(in the rows, 128 means zero)
runs of hidden systems
run 1, P (9 x 26)
[[153 134  75 107 180 144 107 100 122 155 138 115 147  93 150 131 171 161
  147  64 141 133 161 186 103 123]
 [ 94 108 186  84 138 156 138 166 110 149 148  91 134  90 112 187 123 117
  146 145 124 167 179 107 101 136]
 [155 140 153  98  84 130 151 143  76 112 115 158  78 109 146 135 164 145
   78 143 113 120  58  98 102 153]
 [154 165  81 124 115 195  79 110 133 158 166 121 115 126 127  85 168 125
  100  85 112  82 156 153 122 125]
 [ 89 176 155 116 124 126 160 112 152 157 156  70 147  90 135 161 112 121
  166 101  97 170 150 177 105 143]
 [180 108 157  87 140 102 162 125  68 130 125 180 129  88 183 164 157 112
  136 162 128 142 125 125 100 140]
 [150 130 114  72 112 180  70 156 104 137 118 116 139 109 120 141 152 176
   82  88 147  80 135 105 111 101]
 [ 92 145 140 137 125 178 131 132 128 149 161  72  65 105  83 110 152 136
  133 106  99 179 118 149  99 178]
 [152 162 152 116  89 121 187 116 118 139 182 149 116 115 178 146 141  69
  114 166  81 109 145 134 116 128]]
run 2, V (9 x 26)
[[115 133 159 128 106 104 136 155 101 107  90  50 136 158  62 124 154 146
  110 149 102 121  86  95 157 136]
 [100  79  79 123 171 140 162 147 128 146 182  94  98 113 141 153 119 145
  127 116 136 149 179 161 105  77]
 [166 170 119 122 103 162  85  96 141 142 137 210 151 123 178 115 128  88
  122 117 133  81 154 124 126 134]
 [120 159 174 137  92 100 140 120  78 129  82  97 131 141  93 104 136 125
  141 153  90 154  57 121 141 175]
 [107  57  87 140 178 127 143 165 122 121 151  65 106 153  86 132 142 151
  116 140 140 134 165 123 141  81]
 [138 165 108  95 109 165 130 119 145 146 168 178 130  93 196 166 129 112
  105  95 129  92 169 138  97 109]
 [137 164 162 152 101 128  92  92  97 149  95 150 144 139 114  67 112  97
  167 148 102 151  83 141 138 184]
 [116  91 109 135 138  94 159 165 105  99 108  57 122 171  77 136 156 158
   97 150 120 112 110 101 161  94]
 [112 115  98 100 158 166 150 136 131 155 183 139 106  86 170 178 139 125
  126 102 137 140 195 149  88 108]]
run 3, Q (9 x 26)
[[ 84  82 116 109 151 171 151 169  63 157 154 112  72 110 114 158 145 134
  119 139 124 170 153 114  97 126]
 [ 80 191 131 128  58 160 150 137 147 129 145 157 111 139 149 160 112  98
   84 120 104  90 126  92 127 127]
 [195 168 150 152 108  90 118  92 186  91 120 118 142 140 120  81 152 127
  124 126 117  93  85 145 149 153]
 [171  75 119 122 204  84 155 118 119 124 139  89 138 105 130 136 164 149
  168 132 140 166 151 176 118 122]
 [ 90 109 130  89 131 158 130 148  77 168 134 171 144 102 170 182  91 110
  140 135 137 144 178 112 102 104]
 [126 163 167 128  57 181  79 134 117 134 119 168 103 136 116  90 105 108
  100 140 114 106  89  87 125 163]
 [154 133 121 159 132 114 157 122 155  98 149  70  71 142  87  90 190 146
  104 124 105 131  84 145 134 157]
 [125 128  98 118 167  80 198 119 155 117 150 105 153 115 168 196 157 128
  138 113 129 125 174 156 126  93]
 [153 136 166  99 118 125  87 113 123 145 109 194 197 108 175 140  78  99
  160 143 149 114 157 119 127 122]]
run 4, U (9 x 26)
[[134 102  93 161 137  83 174 128 188  78 136 171  93 144 163 136  99 146
  101 129 160 114 100 129 133  94]
 [ 71 160 125 188 114 111 119 106 185 118 101 149 152 172 110 109  72 101
  157 124 132 134 119 122 165 142]
 [ 91  92 112 143 153  99 118 136 107 142  97  56 162 152  84 107  86 163
  162 128 133 158 119 154 151  95]
 [135  54  83 146 177  82 169 137 135 104 136 154 103 131 159 140 103 156
  126 139 167 146 122 145 124  83]
 [ 99 129 145 174 103 102 140 123 188  96 121 190 123 157 146 122  52  99
  131 153 149 125 110 103 147 122]
 [ 70 136 119 163 110 113 109 129 122 130  79  85 146 170  77  91  77 153
  141 119 125 144  82 130 158 124]
 [132  73  57 146 183  90 140 128 131 117 120  98 137 148 124 118 121 175
  130 110 156 126 133 164 143  70]
 [116  99 136 165 154  85 164 121 207  91 146 170 119 132 156 147  77 113
  149 144 161 150 143 131 134 116]
 [ 61 128 148 172 101 112 130 130 118 136  95 134 136 165 105 103  47 106
  156 158 121 163  95 113 154 134]]
run 5, P (9 x 26)
[[ 95 127 134 156 145  51 189 126 132  85  74 129 133 150 121 166 139 141
  139 136 135 155  78 112 148 148]
 [145  84 101 150 138 148  75 130  87 137 112 189 139 172 122  82 115  99
  128 168 147 101 148  94 158 111]
 [ 89 137 128 152 104 115 117 139 204 105 122  81 130 143 101 112  55 171
  119  99 143 126  97 139 140  98]
 [141  93 121 185 182  86 169 107 147 102 136 151 102 154 120 114 165  87
  163 167 133 163 137 133 150 164]
 [113 133 122 124 102 104 117 141 122 120  93 142 198 172 136 149  87 111
  116 149 135  72 147  87 170  73]
 [108 103 103 166 155 117  99 117 133 119  80 144 109 137 106  85  95 176
  152 100 164 174  69 147 126 147]
 [145  75 148 156 145 122 136 147 182 103 183 113 112 156 106 110 111  87
  128 186 133 117 176 111 153 103]
 [ 85 166 105 157 114  70 170 122 140  92  69 132 153 170 126 162 134 138
  115 113 126 109  83 105 163 126]
 [133  94 105 166 156 145  67 106 101 153 109 182 142 157 118  65  96 101
  170 148 148 144 141 133 148 138]]
run 6, V (9 x 26)
[[103 146 133 115 139  57 177 124 145 103  84 131 187 119 161 201 109 148
  145 110 144 132 121 128 135 108]
 [166  63 185 111 172 119 100 134 129 122 124 164 145  98 135 132  99 123
  173 164 170 169 153 121 113 140]
 [175 126 178 127  92 117 136 145 197  70 149 137  86 120 130 119 120 144
   82 147 141 100  86 101 119 133]
 [ 65 136 111 171 150 129 147 121 178 112 118 145  78 123 115 135 111 151
  145  86 150 187  94 141 113 171]
 [122 136 116 119 149 124  69 126 178 111  81 125 201 134 114 146 107 162
  142  78 176 101 152 120 147 109]
 [172 127 173  96 135  56 166 111 135 115 117 123 168  84 174 156 100 148
  157 136 133 150 102 166 110 116]
 [163  65 162 160 167 104 130 133 168  83 136 175 100 140 117 115 129 100
  144 181 162 149 135  98 140 153]
 [ 92 146 167 114  92 149 134 165 185  88 123 137  89 111 118 173 113 158
   85 107 148 126  99  80 107 145]
 [108 127 110 146 156 136  90 108 173 138 116 122 124 105 122  97  81 175
  164  71 160 172 107 181 107 139]]
run 7, F (9 x 26)
[[125 151  79 148 129 131 130  99 103 170 153 119 171 163 142 106 133  73
  145 141  91  96 186 157 161  96]
 [178  82 160  83 118 122 113 171 152  94 147  87 134 116 120 141 114 167
   88 148 148  88 136 104 123  73]
 [113  89 125 177 175 101 156 120 156  97 118 167  72 129 118 118 126 136
  153 132 159 191  92 133 120 172]
 [ 56 181 125 129  77 190 112 136  80 173 123 128 113 139 109 127 124 100
  117 117  90 132 125 105 125 156]
 [188 157 141  86 107  92 123 100 132 134 122 148 195  98 196 141 101 136
  135 118 130  90 127 160 120  90]
 [174  91  88 151 187 130 112 126 158  99 143 103 106 147  91 104 208 144
  116 115 145 110 152 133 144 136]
 [ 50 118 172 139 124 109 156 162 132 122 108  72 132 142  78 160  86 128
  150 150 119 175 122 103 139 136]
 [125 122 102 142  93 134 147 115  95 149 153 209 101 137 191 107  72  91
  117 161 119 118 117 132 120 102]
 [175 144 143  80 123 179  65 134 133 124 119 138 123  86 125 130 168 172
  100  79 151 105 119 118  96 151]]
run 8, N (9 x 26)
[[141 112  64 159 171 104 178  98 139 123 157 138  78 120 161 115 156 146
  131 103 129 153 112 189 109 126]
 [139 107 164 116 126  82 135 139 139 114 115 133 201 147 145 159  82  99
  146 176 138 101 168 102 159  82]
 [ 83 152 159 132 138 163 104 123  99 161 105 108 119 106  88 121 138 127
  172 106 115 198 114 139 108 201]
 [157  77 101 131 114 171 105 156 124 122 171 156  66 144 130  88 116 131
   74 156 140  92 132 104 123  89]
 [140 196 154 100  98  93 170 121 173 102 130  72 156 107 139 174 162 143
  108  97 102  99 115 140 126 129]
 [111 117  65 169 176 117 141  95  84 151 112 191 135 155 154 121 151  89
  164 130 132 148 152 143 143 142]
 [150  99 170  84 119 132  71 148 125 140 115  97 181 106 118 116  55 162
  142 134 151 123 135 131 123  84]
 [108 113 155 152 141 130 177 141 142 111 160  99  45 114  96 127 162 125
  127 144 110 188 103 130 105 181]
 [135 149 113 131  95 159 105 135 140 122 140 170 146 169 135 131 140  81
   89 148 123  52 168  76 159 105]]
run 9, K (9 x 26)
[[196 102 132 154 107 141  88 118 131 122 154 144  98 156 116  40 124 106
  111 171 120  96 112 128 144 124]
 [ 93 139 141 133 129  91 212 150 174  84 141  97  99 126 126 197 158 135
  104 128 120 138 122 108 127 132]
 [ 90 142  71 157 157 136  90  94 107 166  94 157 185 159 131 111 109 107
  173 100 138 131 165 148 155 123]
 [154  99 158  91  86 151  92 174 121 110 130  94 112 126 101 110  99 172
   75 145 137  92  98  94 122  89]
 [151 111 124 174 175  70 176 100 172  90 126 151  95 125 138 121 150 130
  157 130 143 172  96 158 129 167]
 [ 84 137 100 141 115 158 135 141 115 153 157 123 148 172 120 144 129  67
  117 153 102  92 200  99 161  97]
 [ 90 136 130 108 118 127 102 145 123 115  63 130 136 113 118 147  92 201
  118  78 165 143  71 114 112 127]
 [209 105 116 164 137 109 107  96 146 116 152 135 115 152 126  45 144 108
  131 161 122 103 118 155 150 126]
 [ 85 118 144 120 134 111 197 167 161 100 155  85 115 130 119 206 142 124
  106 140 123 128 164  95 131 109]]
run 10, N (9 x 26)
[[118 137  99 147 105  76 175 104  56 145  97 160 134 148 168 111  99 118
  137 152 102 137  68 151 137 113]
 [135  78 135 112 171 115  86 155 104 111  73  90 170 143  73 136 151 167
  140 129 161 128 134  97 151 121]
 [104 130 145 158 142 160 110 124 225 108 161 146  79 110 115 119 100 135
  140  98 156 164 135 135 106 167]
 [123 157 143 137  51 115 161 128 107 123 132 172 110 151 165 118  86  97
   90 169  98  94  82 103 136 113]
 [131 151  98 115 142 111 114 122  74 126  62  91 162 145  95 135 200 167
  121  94 122 110  98 120 148 140]
 [132  83  85 157 189 131 104 116 197 110 140 157 118 127 136 118 105 154
  147  93 185 142 154 152 124 112]
 [115 141 201 127  79  88 163 132 160 111 129 140 136 116 154 141  44 111
  139 169 119 145  94 120 125 124]
 [105 139 130 147 119 143 118 136  54 134  81 127 111 163  76 107 182 114
  122 146 103 138  91  87 149 181]
 [139 122  74 126 139 170  68 136 176 116 132 126 122 134 114 110 131 178
   92  71 166  82 143 126 127  97]]
run 11, U (9 x 26)
[[169  88 144 112 145 120 176 139 142 131 208  85  95  99 148 136 137 115
  125 163 109 136 169 158 105  98]
 [108 158 157 126 102 107 178 123  93 120 101 199 125 127 166 176 139  85
  128 157 113 140 106  90 125 167]
 [128 142 138 105  96 182  34 140  97 151  90 138 162 134  99  95 106 145
  118 112 142  99 123  97 134 128]
 [166 124 108 119 136 135 142 132 155 115 170  55  78 105 111 108 171 180
   94  97 117 121 109 170 105 120]
 [132 157 104 152 152 106 180  96 145 126 154 165 138 140 165 161 183  65
  144 136 110 117 178 135 142 146]
 [105 138 205  94 115 145  87 143 113 148  98 127 187 105 112 157  89 109
  168 143 134 151 155  97 126 150]
 [141  93 114 105 117 165 116 151  54 153 140 111  65 105 120  92 129 172
  101 129 120 151  82 144  92 122]
 [191 147 100 129 110 103 157 115 154  93 149 159 119 143 168 131 176 118
   75 134 121  55 124 120 139 104]
 [ 87 189 162 138 128 151 102 116 187 121 105 129 157 126 100 159 147 106
  155  89 132 138 152 105 137 191]]
run 12, B (9 x 26)
[[213 110 114 111 187 122 109 103 122 120 132 142 136 102 141 122 213 136
  141 112 144 121 150 154 116 151]
 [153 128 145 105 107 160 142 128  90 172 198  87  97  98 140 102 133 100
  126 156  80 138 152 166  99 119]
 [ 86 110 100  97 121 134 152 149  52 156 110 155 113 101 166 164  91 164
  117 113 136 155 102 132  92  98]
 [171  92 136 113 171 138 117 134 134  96 115 191  87  95 141 146 178 152
  122 116 175 147 115 106  97 170]
 [165 140 102 149 141 141 160  97 129 142 190 112  72 118 140  90 185 104
  127 128  91 138 133 179 111 152]
 [110 156  95  75 107 154 143 138  69 173 144  95 140  98 160 164 136 154
  105  93 101 112 142 154  99  87]
 [174  93 158  83 144 132  87 135  86 131  98 171 129  76 154 128 112 170
  139 122 167 154  97 131  87 141]
 [152  70 115 154 182 133 157 122 120 132 179 160  66 117 141 112 158  99
  148 161 133 173 156 148 109 152]
 [109 159 103 109  99 144 193 142  98 136 165 107  72 115 149 165 173 133
   78 117  88 116 116 131 101 121]]
run 13, F (9 x 26)
[[140  60 128 134 178  62 165 142  83  99  85 127 130 142 120 143 142 152
  142 164 153 159  98 115 140 119]
 [ 79  96 120 133 140 189 125 145  80 177 168 131  74 116 117 117 111 106
  144 142 114 182 158 136 100 141]
 [170 177 199  89  66 130 141 119 136 129 152 136 122  83 166 133 116 116
  114 142 100 116  99 134  96 147]
 [190 132 100 131 163  92 131  98  85 115  87 152 143 137 135 115 218 134
  129 123 128 113 101 135 141 157]
 [ 95 100 126 111 169 137 123 148  87 161 130  40 157 126  80 145 144 134
  162 130 114 160 177 139 134 115]
 [147 100 167 130 104 101 190 137 140 123 192 123  98 117 161 129  81  90
  124 193 105 138 135 141 118  97]
 [167 104 146 112 119 150 113 147  81 107 109 189  71 118 128 120 175 138
   90 147 144 126  82  80 108 168]
 [112 156 142 116 151 133 107  99  86 169  93 106 159  95 118 124 139 140
  187  94 118 187 116 173 110 177]
 [152 159 109 125 109 115 175 111 115 152 183  75 138 138 146 123 161  90
  116 147  68  91 164 163 139  96]]
run 14, K (9 x 26)
[[130 144  80 165 126 118 154 104 159 104 133 223 108 153 181 136 135  96
  107 123 142  95 130 116 138 126]
 [ 91 178 153 134 103 151  89 138 188 116 109  87 170 153  76 142 129 122
  121 102 127  94 151  91 159 140]
 [132 104 106 137 147  78 133 121  93 130  92  59 150 142  99  92 116 178
  147 124 123 149  81 170 144 101]
 [174  54  95 128 160 114 145 145 128 107 165 167 107 138 163 132 131 124
  104 165 156 100 163 117 130  74]
 [ 62 127 161 157 132 156 119 148 190 104 123 167 104 134 104 159  96 109
  139 126 158 162 142  79 127 167]
 [ 95 167 108 166  84 119 123 112  85 142  89 114 133 179  99  75 114 117
  126 136  89 121  72 130 161 138]
 [173 125  79 108 133  94 148 133 142  92 123 110 136 138 146 148 172 176
   75  99 141  65 115 130 136  77]
 [126  95 135 151 184 126  99 122 214 114 145 119 155 126 112 129  99 125
  173 117 168 149 189 143 137 124]
 [ 83  88 161 143 104 121 139 159  77 140 117 108 120 159  95 112  69 107
  138 194 112 155 115  99 146 114]]
run 15, B (9 x 26)
[[187 122 120 116  94 127 112 130  99 136 150 110 155 158 135  90 134 105
   96 170 101  55 146 122 156  73]
 [ 68 152 157 126  88 167 102 130 121 163 124 181 139 117 149 135  42  99
  151 132 131 152 136 114 114 137]
 [ 87 100 133 153 182  84 158 136 149  92  85 118 120 130  99 164 139 158
  157 115 160 185 106 118 132 160]
 [189 116 109 143 127 118 133 134 150  89 150 100 107 166 102  98 196 124
   81 150 116  67 128 109 158 114]
 [111 195 119 128  66 165 101 103 135 169 151 144 153 130 159 100  77  95
  125 113  96  95 139 151 128 112]
 [ 78 124 155 109 160 105 120 132 123 135  77 116 184 104 121 178  90 152
  181 104 155 181 136 133 121 137]
 [178  57 153 143 160  91 136 153 132  81 125 106 104 154  86 106 161 135
  117 185 143 129 114  97 150 130]
 [111 155  90 164  78 160 139 122 141 137 175 161  90 168 145  96 113  81
   88 147  98  84 134 118 144 108]
 [ 64 200 128 113 110 134 124 115 149 139  88 133 172 107 142 180 108 146
  143  60 133 138 121 133 117 147]]
run 16, Q (9 x 26)
[[177 165 129 102 131 100 149 114 143  89 100 156 140 109 156 174 203 149
  101  96 139  93 107 115 120 151]
 [172 103 170 135 161 106 133 114 125 130 150 127 161 135 125 122 156  63
  173 188 113 138 186 126 149 146]
 [134 119 171  87 104 145 132 136 103 162 164 108 110  69 156 123  70 145
  142 135 116 169 116 168  78 116]
 [142 130 105 121 114 161 133 133  98 115 127 210  61 117 161 136 171 133
   79 120 140 115  93  95 101 155]
 [155 159 158 123 119 147 129 131 157 116 160  80 133 141  91 135 206  88
  113 142  94  92 172 104 148 154]
 [139 151 166 130 119  65 194  98 142 129 146 102 138  99 163 137 102 115
  163 145  97 166 103 184 114 137]
 [200  83 113  97 144 129 115 125 113 122 151 195 114  97 190 124 121 142
  111 136 161 106 135 138  99  93]
 [130 135 179  95 138 188  85 146 108 137 124 136 119 100  95 149 184 111
  136 125 132 146 160  87 109 193]
 [111 159 137 149  84 126 185 118  89 154 164 105  87 139 130 104 135  82
  122 165  62 143 104 147 127 146]]

runs to name
run 17 (2 x 26)
[[ 71 194 121 161 124 157 139 103 139 155 137 110 125 140 102 132 164  81
  155 105  89 151 153 137 137 186]
 [156 147 144  97  81  96 127 131  99 132 113 115 199 147 152 136 103 111
  112 160 108  64 135 112 155  72]]
	F
run 18 (2 x 26)
[[145  77 164 142 155 128  98 151 135 114 134  92 150 164  70 108 139  95
  145 186 132 123 176  91 166 126]
 [ 63 139 132 136 121 137 149 126 143 157 149  93 106 100 130 127  57 150
  155 101 120 188 114 176  98 126]]
	Q
run 19 (2 x 26)
[[151 105 107 135 164 122 152 117 199 109 179 127  82  91 157 129 121 161
  129  95 154 149 134 177  93 116]
 [127 136 164 113 154 121 143 142 140 107 119 117 164 131 107 194 198  92
  137 142 126 118 186  82 146 159]]
	P
run 20 (2 x 26)
[[148 159 104 118 117 185  62 108  76 158 102 185 129 127 130  95 167 119
  121 101 128 106 120 118 121 164]
 [160 161 156 105  95 143 137 130 181 116 177  59  94  91 121 117 141 160
   98 101 105 114 109 160  98 131]]
	K
run 21 (2 x 26)
[[179 140 153 145 110 150 119  94 139 150 186 150 104 118 148  68 126  70
  147 163  97 131 141 160 118 154]
 [ 41 142  99 116 127 135 175 142  79 170 129  93 133 121 134 178 109 132
  139 110 105 162 145 143 115 107]]
	B
run 22 (2 x 26)
[[131 120  92 175 148  76 115  92 144 109  75 179 160 165 144  95  95 136
  155 121 159 129  92 143 159 126]
 [126 138 165 131 143 143 128 139 186 113 159  99 152 141  96 161 166  78
  137 147 122 110 205  94 151 146]]
	B
run 23 (2 x 26)
[[ 66 161  85 130 108 151 134 121  72 177 118 164 160 150 159 152 105  86
  135 124 107 116 164 121 139 106]
 [204 118 149  86 119 147  73 128 169 123 158 131 161  98 153 113 107 141
  117 123 150  78 163 139 116  89]]
	F
run 24 (2 x 26)
[[109 138 177 128  88 181  76 149 184 128 152 140 138 136 108 122  76  96
  122 145 137 105 169  84 136 128]
 [156 142 118 153 100  90 113 103 157  99  91 160 125 140 144  79  85 167
  117 113 147 110  44 144 135 123]]
	F
run 25 (2 x 26)
[[110 151 133 117 123 129 164 137 155 106 131  93  72  90 121 153 152 185
  103  81 125 158  73 144  90 154]
 [163 114 104 159 139  96 148 114 142  94 127 205 129 168 161 128 152  83
  114 166 140  86 143  98 159 120]]
	N
run 26 (2 x 26)
[[167  88 185 106 135  64 175 130  85 122 122 123 144 104 154 142 109 120
  158 189 119 164 106 139 118 123]
 [125 111 109 126 162 172 126 135  77 140 131 192  94 126 135 154 200  90
  124 139 135 138 168  91 117 169]]
	K
run 27 (2 x 26)
[[149 139  83  92 116 161 145 135  54 149 145 133  88 111 153 138 194 145
   80 109 104 104 116 132  99 121]
 [204 116 107 109 176  93 134 105 156 114 149 109 173 114 157 141 176 135
  137 118 138  92 175 162 134  95]]
	N
run 28 (2 x 26)
[[107 202 107 123  86 165 114 102 155 157 148 169 154 121 174 141 108  96
  120  91 112  88 159 141 123 121]
 [126 139 140 139 112 102 110 106  49 155  67 130 165 148 115  85 111 120
  162 149 106 151  76 137 147 149]]
	V
run 29 (2 x 26)
[[150 151 147 155 169 121  86  89 195 114 110 134 166 125 106 110 153 115
  180 100 148 144 148 145 142 184]
 [105 107 135 118 108 133 148 158  77 157 157  36 127 146  90 116 119 120
  121 168  83 128 146 133 141  89]]
	K
run 30 (2 x 26)
[[104 114 110 109 130 140 147 130 122 141 141 201  99  87 195 163  76 145
  127 108 157 154 125 141  83 113]
 [159 156 127 115 104 191  60 127 109 133 117 169 132 139 114 106 177 107
   98 119 129  76 142  84 135 155]]
	Q
run 31 (2 x 26)
[[144 195  97 121 110 113 172 103 143 111 128 156 132 124 173 168 194 118
   95  94 110  82 122 129 126 139]
 [151 168 143  98 126 165  64 104  89 171 107  94 171 103 106 101 159 135
  157  94 108 133 134 157 118 164]]
	B
run 32 (2 x 26)
[[141 123 114 109 156  57 183 112  93 121  93 107 149 103 158 161 144 172
  144 110 129 156  88 170 115 116]
 [129  68 112 105 162 184  88 162  86 144 140 171 114 125 126 145 144 120
  118 143 160 124 187  86 117 115]]
	P
run 33 (2 x 26)
[[186 164 110 111  92 108 136  98  86 132 119 186 151 131 190 120 150 109
  103 136 110  71 108 133 134 114]
 [117 122 164 143 141 129 145 132  72 138 118 101 104 138  80 117 182  94
  154 168  95 176 118 111 136 193]]
	V
run 34 (2 x 26)
[[111 156  82 131 135  98 108 113 154 109  68 124 176 143 131 140 120 186
  122  64 158 100  98 139 145 106]
 [138  94 107 170 184 131 102 103 196 126 159 116 119 129 111  84 108 131
  171 110 153 158 159 176 130 132]]
	U
